In the data rows, 500 means zero.
Here are some points, each followed by its number:
{453, 388, 609, 429, 797, 646, 392, 399} 0
{470, 583, 460, 253, 531, 412, 594, 468} 1
{121, 604, 624, 939, 216, 498, 638, 527} 2
{627, 384, 448, 424, 650, 562, 468, 562} 3
{566, 641, 558, 490, 556, 491, 501, 653} 4
{307, 350, 288, 189, 552, 308, 381, 372} 5
{553, 210, 498, 289, 622, 553, 479, 558} 6
{630, 471, 516, 375, 487, 567, 518, 502} 7
{496, 372, 092, 513, 562, 373, 722, 650} 8
{600, 490, 603, 627, 499, 446, 447, 397} 9
{431, 462, 536, 470, 361, 714, 531, 600} 10
{614, 622, 410, 546, 634, 344, 614, 375} 11
{781, 482, 343, 104, 638, 445, 696, 267} 12
{430, 601, 541, 617, 463, 477, 478, 373} 13
{532, 537, 640, 528, 385, 375, 514, 496} 14
{483, 562, 720, 605, 631, 871, 522, 606} 15
New points follow, each followed by the numbers of its two nearest points above by angle, nearest first.
{361, 539, 489, 569, 426, 282, 576, 570} -> 2 14
{710, 588, 233, 118, 706, 736, 510, 237} -> 12 7
{220, 652, 484, 669, 250, 408, 525, 602} -> 2 13
{756, 445, 400, 376, 645, 436, 623, 291} -> 12 11
{388, 443, 388, 735, 727, 591, 584, 638} -> 8 15
{328, 704, 598, 668, 306, 575, 430, 489} -> 2 13
{407, 277, 534, 468, 456, 273, 439, 418} -> 5 6
{435, 534, 422, 565, 393, 348, 469, 582} -> 2 14
{341, 620, 222, 588, 243, 351, 542, 724} -> 8 2
{302, 534, 358, 567, 250, 303, 577, 550} -> 2 8
{325, 675, 447, 622, 388, 225, 496, 591} -> 2 14
{596, 486, 699, 406, 382, 772, 452, 647} -> 10 15
{594, 414, 408, 401, 594, 495, 552, 444} -> 12 3
{558, 507, 648, 486, 512, 552, 536, 580} -> 15 4
{487, 278, 635, 301, 440, 238, 342, 378} -> 5 6
{625, 498, 452, 378, 596, 565, 672, 418} -> 12 7
{530, 625, 818, 452, 484, 583, 437, 449} -> 15 14
{376, 688, 298, 741, 509, 535, 507, 700} -> 2 8
{736, 561, 463, 655, 565, 763, 553, 664} -> 15 4
{426, 337, 614, 440, 484, 391, 351, 481} -> 5 6
{168, 657, 262, 833, 466, 577, 501, 513} -> 2 13
{228, 283, 692, 329, 317, 372, 258, 444} -> 5 14
{638, 615, 355, 322, 703, 476, 651, 508} -> 12 1
{405, 626, 360, 718, 373, 189, 554, 631} -> 2 8
